In the rows, 128 means zero.
One turn moves each row of this set onto another row. After a few examples, where does it send each row asked below?
Bel: [108 117 140 122 109 147 128 160 107 128 129 135  91 153 173  72 115 132
 132 138 164 114 138 105  81 157 110 148 133 140 131]
guga: [127 134 142 151 143 127 136 132  92 144 129 121 126 141 146  99 119 118
 164 127 177 107 152 133  99 146  92 128 132 143 127]
mipal: [121 138 110 135 111 132 136 159 100 159 123 143 139 160 111 109 115 161
 132 145 149 118 126 112 111 111 144 181 127 153 139]
Kezog: [163 112 153 135 123 126 134 153 105 136 146 118  98 125 173 121 156 107
 131 120 156 113 172 126 123 122 127 123 137 126 145]
suma: [158 112 148 127 121 131 151 152 114 139 150 118  98 133 161 129 150 118
 119 120 145 106 176 139 118 124 134 133 144 126 148]
sev: [116 122 102 123 125 140 144 144 122 143 117 142 131 144 121 122 103 170
 127 117 121 111 148 139 120 125 137 156 129 142 150]
zes: [124 125 138 147 140 128 121 135 102 142 134 120 131 147 148  96 116 128
 170 126 174 103 160 118  90 147  91 132 134 139 120]
muno: [152 122 129 119 100 125 100 181  87 145 154 133 105 146 153  92 148 137
 112 121 133 135 128 116 119 102 130 127 128 133 161]
roku: [137 132 123 150 134 113 124 132 102 158 101 124 144 140 121 121 119 137
 163 125 156  92 165 122 124 129 113 145 135 152 134]
Leg: [138 139 114 135 122 124 134 158 101 167 110 136 144 158 108 124 128 154
 138 136 143 105 150 128 125 102 133 159 126 165 158]
zufa: [142 124 106 120 106 126 102 172  86 140 158 131 115 136 146  93 139 136
 120 113 125 147 126 117 123 109 136 127 123 128 159]
vufas: [129 124 144 158 137 119 133 127  89 149 125 114 134 129 152 109 130 116
 164 129 172 101 153 126 108 142  98 125 136 137 132]
neb: [116 114  96 123 120 136 145 146 121 146 124 143 134 140 120 126 105 163
 132 119 119 114 155 128 117 124 145 161 128 129 147]
Kob: [142 144 153 123 124 140 139 154 100 131 116 125  88 137 162  83 125 100
 121 130 167 113 159 122 117 137 112 138 137 158 158]
fite: [139 143 112 134 115 128 134 161  99 162 117 141 139 152 111 120 127 157
 124 139 143 109 150 126 125 101 141 165 133 164 156]
tugi: [138 138 148 114 117 144 156 156 109 134 114 122  89 141 151  88 120 112
 108 130 155 105 167 133 112 140 122 147 149 155 164]
zif: [128 116 138 155 134 121 119 135 101 147 130 112 136 134 152 108 128 121
 171 126 170  98 163 116  97 141 101 130 138 129 126]
femip: [110 116 132 123 102 151 141 153 117 129 127 131  96 153 164  81 107 140
 117 138 156 115 146 111  77 156 123 159 139 139 133]
dif: [124 124 121 157 138 122 134 129 101 151 125 134 143 147 129 121 111 152
 171 127 160 110 137 123 103 138 113 148 118 141 108]
Viten: [135 123 106 115 110 125  87 173  96 139 154 133 108 148 147  81 129 146
 123 108 128 138 117 115 111 114 133 136 125 130 155]
botok: [156 112 151 129 121 131 140 158  97 137 152 124  99 126 166 124 156 110
 135 124 153 109 177 129 126 124 123 121 138 126 145]
tefur: [162 113 150 133 127 128 138 151 100 139 151 122  98 131 174 123 149 105
 136 124 160 114 166 122 124 127 128 120 143 126 146]
kaza: [133 121 112 140 118 126 129 154 109 162 144 148 134 164 120 126 127 175
 133 134 147 112 120 121 110 107 149 175 125 138 128]
Sopi: [145 135 127 119 101 133 115 182  79 143 148 136 102 144 144  81 140 125
 109 125 137 146 124 113 119 106 126 137 123 142 160]
rof: [136 139 155 117 122 141 143 159  97 135 117 126  86 137 151  83 125  98
 126 131 165 103 160 121 120 139 108 139 144 154 160]
ras: [117 117 135 123 113 149 122 157 106 127 130 132  94 154 172  76 108 130
 133 138 166 124 144 103  81 158 113 142 139 146 136]
Direl: [131  90 140 133 111 138 121 159 108 128 163 132 106 142 183 114 142 142
 144 127 150 115 153 114  88 142 124 130 131 112 116]
Katom: [146 118 127 115 110 126  95 180  97 145 162 138  97 154 149  85 136 139
 117 117 135 134 118 110 110 102 130 140 125 126 147]
vidor: [135  93 137 137 112 139 122 153 108 132 163 128 107 144 185 112 136 135
 145 131 156 125 150 104  88 141 127 128 133 110 120]
Nupal: [138 137 111 110 118 128 104 171  95 140 153 139  98 150 136  77 122 132
 123 107 134 143 113 120 120 117 129 143 125 138 161]
bitak: [142 124 124 151 149 111 127 132 108 153 129 131 142 147 126 133 122 146
 173 116 156  99 161 129 117 126 115 145 127 140 114]
kepi: [119 121 104 122 127 131 151 138 120 152 119 144 126 140 121 125 105 163
 123 117 126 107 140 144 128 121 143 159 133 138 159]
vopa: [124 116 110 141 123 122 133 150 112 166 135 142 141 168 117 127 124 171
 149 134 148 111 121 121 105 108 141 170 119 140 130]
Nomo: [139  95 141 139 114 136 120 154 115 125 160 126 102 141 186 108 141 138
 141 126 155 122 151 109  85 138 127 132 127 111 116]
ganu: [143 141 150 121 127 144 138 153  97 137 118 127  87 142 160  85 121  97
 126 132 165 112 159 121 119 140 114 133 146 158 162]
gisis: [142 122 116 140 129 119 130 153 113 167 133 141 142 163 119 141 138 169
 144 127 146 104 141 132 122  97 135 157 125 146 144]
Lomif: [130  87 135 133 107 139 136 151 120 132 162 126 108 143 176 121 137 146
 126 128 145 115 155 120  81 141 137 142 134 107 121]
fara: [119 135 121 155 129 120 135 131  96 157  97 125 145 142 126 109 106 141
 161 135 160 103 144 120 110 143 113 151 124 155 127]
dap: [120 112 101 128 121 129 151 140 124 152 125 138 129 136 119 131 109 156
 130 120 123 108 143 135 130 119 148 163 133 126 150]
Zunof: [117 135 110 137 115 130 139 157 104 164 114 139 145 162 110 107 114 158
 140 141 147 112 130 115 109 113 134 176 120 156 145]
Vodim: [141 131 126 114 108 133 112 181  89 139 161 139  92 151 142  74 128 129
 119 123 141 143 116 109 108 107 126 147 120 135 148]
gule: [150 129 114 136 123 119 124 159 107 165 136 142 136 158 120 134 139 172
 130 129 142 103 142 134 125  94 146 159 133 146 143]
Rus: [146 139 116 117 113 127 115 169  83 142 154 132 104 139 135  86 133 120
 119 109 130 149 119 121 127 110 133 136 123 133 164]
femo: [118 122 139 127 111 150 125 157 110 123 126 130  92 149 174  73 110 129
 131 134 167 123 143 103  79 149 113 146 131 145 130]

suma goes to Lomif
ras goes to ganu
And these:
Direl goes to Bel
vufas goes to zif
gisis goes to vopa
kaza goes to mipal
Vodim goes to Sopi
Nupal goes to Rus
Kezog goes to Nomo
bitak goes to dif
kepi goes to dap

One turn moves each row of this set onto another row. After a few examples, where does it send each row asked below?
Lezoz: [132 118 138 138 125 138 143 103 115 149 129 120 145 129 120 116 119 119
 149 149 101 121 117 153 109 121 116 124 119 115 131 147 101 109  89 147
 120 108 113 118 162 111 130 132 113 124 106 137 131 117 127 131 114 131
 142 141 101 112  97 148 126 121 132 113 116 121 112 136 124 137 116 142]
Zigu: [117  98 156 174 148 124 147 139 146 134  89 129 127 133 104 125 114 118
 135  88 129 128 126 125 126 112 132 153 133 106 109  96 134 108 161 124
 119 127 114 138 157 106 132 153 163 142 143 132 102 131 122 148 103 108
 120 135 123 134 136 103 103 113 117  74 144 103 129 110 143 109 117  91]
Baso: [125  96 136 143 118 111 133 141 144 108  95 140 138 147 116 142 126 107
 116  98 135 119 128 142 147 122  98 147 144 119 120  90 120 110 135 144
 123 142  99 137 147 142 140 134 126 163 126 123 100 119 116 147 100 135
 129 128 114 135 136 105 122 121 120  81 149  95 122  95 145 126 130 101]
bugif: [119  98 149 164 120 113 133 120 145 141  99 131 121 147 109 142 123 111
 152 101 101 119 127 139 137 124 135 154 139 112 119  82 160  99 146 144
 124 132 106 136 138 129 124 122 132 161 139 133 122 135 120 166  96 128
 126 143 128 119 124 123 132 158 123 101 140  86 110 127 130 128 124 110]
zeme: [134 137 147 167 130 157 113 124 115 143  91 144  96 119 139 129 103 123
 101 124 148 141 113 146 106 137 109 138 121 111 124 119 122  91 121 112
 102 109 131 157 148 115 143 158 140 140 141 119 126 119 129 151  81 144
  95 147 123 107  95 129 121 112 151 100 128 125 134 109 121  80 144 125]
saz: [143 127 143 116 138 138 148 139 123 135 121 125 130 129 138 106 137 128
 137 135 114 131 127 147  92 124 139 119 150 132 144 140 118 115 120 137
 104 127 137 117 172  96 153 157 124 100 116 126 122 120 141 111 115 125
 140 120 108 112 108 142 107 126 139  99 116 140 101 117 148 113 107 141]
gor: [136 141 139 159 130 138 160 142 101 122 109 129 128 148 117 115 150 123
 137 135 130 139 122 143 124  81  99 129 131  88 146 111 135 111 114 123
 130 128 123 160 107 114 123 151 135 143 118 106 121 120 105 139 114  97
 124 155 120 148 110 114 131 109 133 107 136  74 155 141 145 115 133 140]
deg: [152 109 137 142 140 125 157 123 130 127 115 158 119 123 148 145 118 126
 126  99 123 140 139 110 133 124 101 144 106 120 146 119 139 115 131 128
 132 140 132 131 177  96  95 118 152 123 135 136 130 133 138 175 121 154
 164 116 131 133 103 126 118  88 122  91 162 108 125 135 110 118 124 102]
Bimug: [150  86 149 144 148 174 160 111 133 138  86 136 162 150 148 114 127 133
 132 104 125 103 128 141 102 103 141 139 165 121 125 113 113 117 154 118
 134 107 135 125 154 110 130 124 150 115 146 116 150 146 150 135 117 116
 154 139 130  90 114 123 135 107 157 112 130 105 118 126 159 129 126 119]
debi: [151 113 149 151 139 133 182 117 127 135 116 162 134 137 159 138 128 131
 118 105 122 129 144 117 139 113  88 142 118 130 157 124 132 120 145 137
 137 144 144 118 159 117  98 120 141 113 158 149 143 126 133 166 103 145
 145 123 133 135 120 115 125  99 110  90 142  97 134 136 111 110 127 103]
dolu: [174 108 157 120 125 165 153 121 130 125  95 128 142 172 123 107 128 131
 136 114 153 116 132 142 109 102 101 130 160 112 115 114 103 127 143 110
 134 141 125 121 145 109 137 126 143 108 126 107 157 135 123 130 107 126
 157 115 122 101 126 114 119  99 148 112 148  96 118 119 140 130 126 106]
biv: [114 121  85 135 128 121 145  99 132 136  94 125 110 106 152 120 153 110
 138 125 118 153 115 130 105 132 130 138 152 113 122 128 135 114 124 138
 117 114 154 165 131 103 121 144 146 132 141 117 113 120 129 141 112 100
 144 147 115 136 129 125 150 141 133  97 137  95 131 115 143 106 131 151]
noro: [137 111 123 153 139 109 144 118 121 108 127 165 125 135 127 141 118 124
 128 108 128 143 136 115 136 127  99 136 130 109 154 126 144 135 129 137
 139 134 133 126 183 104 111 103 155 137 148 122 117 140 151 166 138 158
 165 127 148 120 106 116 128 106 128  95 145 120 129 116 115 120 129 119]
gedi: [140  90 120 119 132 163 138 107 140 116  86 141 161 151 146 117 115 130
 136 110 136 120 135 142 116 129 134 127 164  96 127 134 105 128 120 139
 120 110 142 113 160 129 115 121 146 110 163 116 141 120 151 121 114 135
 132 136 121 101 128 127 133 104 161 119 150 133 127 110 152 137 117 129]
luzef: [143 119 158 154 107 139 157 129 117 114 113 170 136 142 146 119 133 139
 125 113 138 130 144 132 128 137 112 140 136 128 164 106 161 135 138 132
 151 147 126 124 166 107  90 129 133 126 158 116 143 128 146 157 142 150
 139 103 116 125 134 106 125 129 114  92 128 116 135 114 135 113 139 115]
Maper: [122 148 131 160 152 140 162 129 127 123 128 114 113 131 131 139 150 114
 134 134 132 146 140 139 112 101 108 136 125  96 136 105 143 118 110 136
 127 111 120 150 124 128 130 161 125 141 140 110 116  95 114 135 101 109
 138 155  97 137  92 121 116 129 124 115 144  77 156 143 132 105 112 111]
Nege: [147 137 148 145 132 131 155 139 106 127 104 131 143 134 142 103 123 129
 146 146 102 124 111 165 110 123 112 118 143 134 142 117 116 130 137 137
 124 118 146 124 151 105 171 132 138  96  92 123 128 118 151 130 120 118
 138 154 126 113 129 126 134 117 137  87 114 138 104 135 164 121 125 141]
zofop: [137 135 112 121 141 121 154 139 122 121  90 136 103 125 150 135 150 125
 131 105 130 152 106 141  99 129 127 127 172 128 136 131 145 110 136 131
 116 112 161 155 134 108 113 150 137 133 144  96 105 141 129 132  93 117
 125 151 120 133 123 124 128 128 143 104 110  85 135 110 166 114 121 139]
guvaf: [133 118 149 160 140 117 147 125 120 118 120 170 138 140 140 128 123 134
 130 107 128 137 149 114 124 130 124 140 138 123 158 113 151 136 135 122
 145 139 130 130 175 100 106 120 142 152 170 126 127 149 155 158 139 145
 156 115 140 114 112 109 131 132 119 100 117 125 141 113 122 112 134 120]
zaf: [149 114 154 144 143 145 159 109 134 107  95 109 144 165 108 124 138 125
 135 123 138 108 146 153 105 132 120 143 131  92 134  88 112 133 134 114
 133 127 121 124 153 121 148 118 128 106 117 119 152 127 141 146  93 119
 155 132 144  95  99 126 132 105 156 108 148  87 115 149 119 132 127 101]
Fom: [141 132 147 138 138 139 167 157 106 114  96 137 134 134 125 130 141 124
 130 121 121 136  93 152 102 113 109 133 142 111 151 107 150  95 132 123
 135 120 146 164 122  98 112 150 138 136 114  86 118 149 112 139  97 109
 117 161 116 129 119 130 125 107 143 105 121  86 137 114 163 115 133 150]
lirif: [148 105 138 129 129 140 132 106 135 126  91 121 143 127 144 123 113 125
 146 122 126 120 156 142 102 145 169 155 133  92 116 106 118 135 114 123
 126 102 130 132 151 116 104 128 151 101 157 130 153 107 153 138 115 119
 141 135 124 103 105 131 134 110 156 115 159 134 131 138 131 139 135 108]
tobab: [124 126 143 134 125 141 137 138 108 122 118 127 126 127 137 135 127 135
  75 158 153 138 119 131 119 104 110 103 132 138 123 102 130 106 133 123
  87 108 126 140 142 114 138 162 148 136 144 114 159 115 129 156  81 139
 118 132 125 113 117 137 105 153 150  79 153 108 124 126 136  98 142 129]
vose: [151 137 158 141 133 128 150 129 114 128 114 123 129 132 137 115 109 136
 137 134 127 121 123 170 108 134 109 129 110 131 118 126  94 127 106 138
 131  92 117 117 153 122 133 143 125 119  86 129 129  97 129 129 106 134
 139 151 104 120  98 135 123 111 125 101 106 118 131 152 148 131 119 107]
zezi: [158 121 151 116 132 127 148 103 127 116 110 117 155 154 126 131 117 113
 152 136 122 123 163 140 111 130 119 143 141  95 121 109 100 136 106 116
 131 131 135 127 133 136 138 112 128 113 156 139 151 118 136 140  87 125
 146 134 128  96 114 119 136 117 142 127 156 125 137 127 104 140 135 107]
sapu: [114 125 140 162 103 157 109 120  95 139 104 151 124 130 133 126 121 104
  97 146 145 129 107 146 129 119 104 119 144 125 133 113 123  99 126 129
  99  93 117 157 140 123 145 139 136 147 145 121 126 114 129 160  97 146
 110 150 125 111 100 133 143 105 156  98 132 116 130 110 121  91 154 138]
fol: [112 124 155 160 116 153 117 119 103 145 119 137 124 135 133 121 132 122
 113 156 144 135 112 127 122 101 120 100 155 129 116 115 138 100 145 121
  83  95 120 146 141 108 135 148 146 153 165 125 144 122 127 161  85 132
 117 144 137 112 112 138 125 135 148 102 127 101 132 141 119  89 135 124]
gugoz: [120 103 141 118 105 101 143 142 132 139 102 132 112 158 104 136 119 122
 121  90 130 134 146 143 140 121 144 147 133 116 124 105 144 114 135 152
 126 128 124 118 127 135 113 141 159 140 150 140 136 122  99 143  89 138
 117 129 129 134 129 120 124 152 115  95 154 109 137  99 133 118 124 126]
kageg: [131 117 138 133 135 120 139 113 102 157 126 109 128 129 140 104 126 126
 140 133 113 135 135 153 110 106 142 126 147 129 120 159 114 131 128 150
 117  96 139 120 165 105 148 135 139 110 110 136 141 103 138 120 116 123
 154 140 126 116  89 131 128 141 117 112 117 131 124 141 148 120 128 140]
pugo: [110 129 107 136 134 136 159 104 138 126 125 116 128 103 139 144 137 101
 132 146 116 150 125 138 107 130 107 143 125 109 127 106 142 110 108 148
 132 111 138 160 133 117 130 147 138 135 139 111 121 101 117 134 100 113
 153 157  84 127 112 130 128 142 116 106 162 105 140 108 130  99 123 138]
lir: [102  93 132 140 122 134 150 145 130 120  92 127 130 128 122 135 130 130
 125  79 103 118 154 140 130 130 158 140 121  97 141  97 161  84 144 132
 113 127 125 116 146 135 130 148 150 132 131 141 110 139 134 159 100 132
 108 132 112 139 128 118 125 125 140  90 156 110 128 117 143 107 120 125]
mer: [129 118 148 172 123 148 176 115 126 127 100 164 141 153 145 120 138 136
 124 112 126 123 138 130 138 133 100 135 123 121 174 113 153 128 144 143
 141 145 133 117 167 111  89 123 127 109 156 134 147 124 144 167 120 143
 133 120 128 135 135 118 128 115 119  85 135  96 123 135 123 111 122 113]
Kamek: [139 144 126 176 140 132 129 119 108 157  93 134  88 130 137 133 107 131
  93 131 138 142 125 136 118 102  98 131 128 120 125 125 113 114 117 114
 103 123 148 154 128 125 152 146 143 124 152 127 144 120 137 158  88 138
  98 153 136 109 107 115 121 144 157  85 140 119 124 114 128 105 154 129]
maso: [110 102 133 151 125 128 152 143 116 138  99 133 133 141 102 143 113 106
 133  91 105 124 143 134 145  88 114 127 151 116 130 115 145 108 148 141
 126 130 137 126 130 131 142 130 160 117 158 133 103 135 127 157 106 133
 112 149 108 135 148  95 117 116 135  87 158 115 126  91 149 132 125 111]
bida: [158 154 159 151 139 127 157 132 120 149 104 135 127 146 125  98 119 133
 158 143 116 126 118 147 101 115 109 121 129 130 127 127  84 128 109 120
 118 127 127 117 137 100 144 147 125 112 124 142 123 122 127 127 113 105
 126 145 120 121 125 134 122 109 139  90  91 121 113 145 137 129 107 123]
Tuda: [128 128 123 165 137 146 135 118 116 127 100 124 118 121 140 131 121 140
  98 154 126 135 122 131 121 111  96 112 115 108 129 109 134  92 122 110
  90 134 139 145 140 116 152 149 137 132 130 118 153 131 146 165  86 134
 102 142 128 109 126 129 115 159 163  77 156 113 108 134 132 101 148 143]

kageg goes to saz
noro goes to guvaf
And these:
tobab goes to Tuda
Fom goes to gor
zaf goes to zezi
bugif goes to gugoz

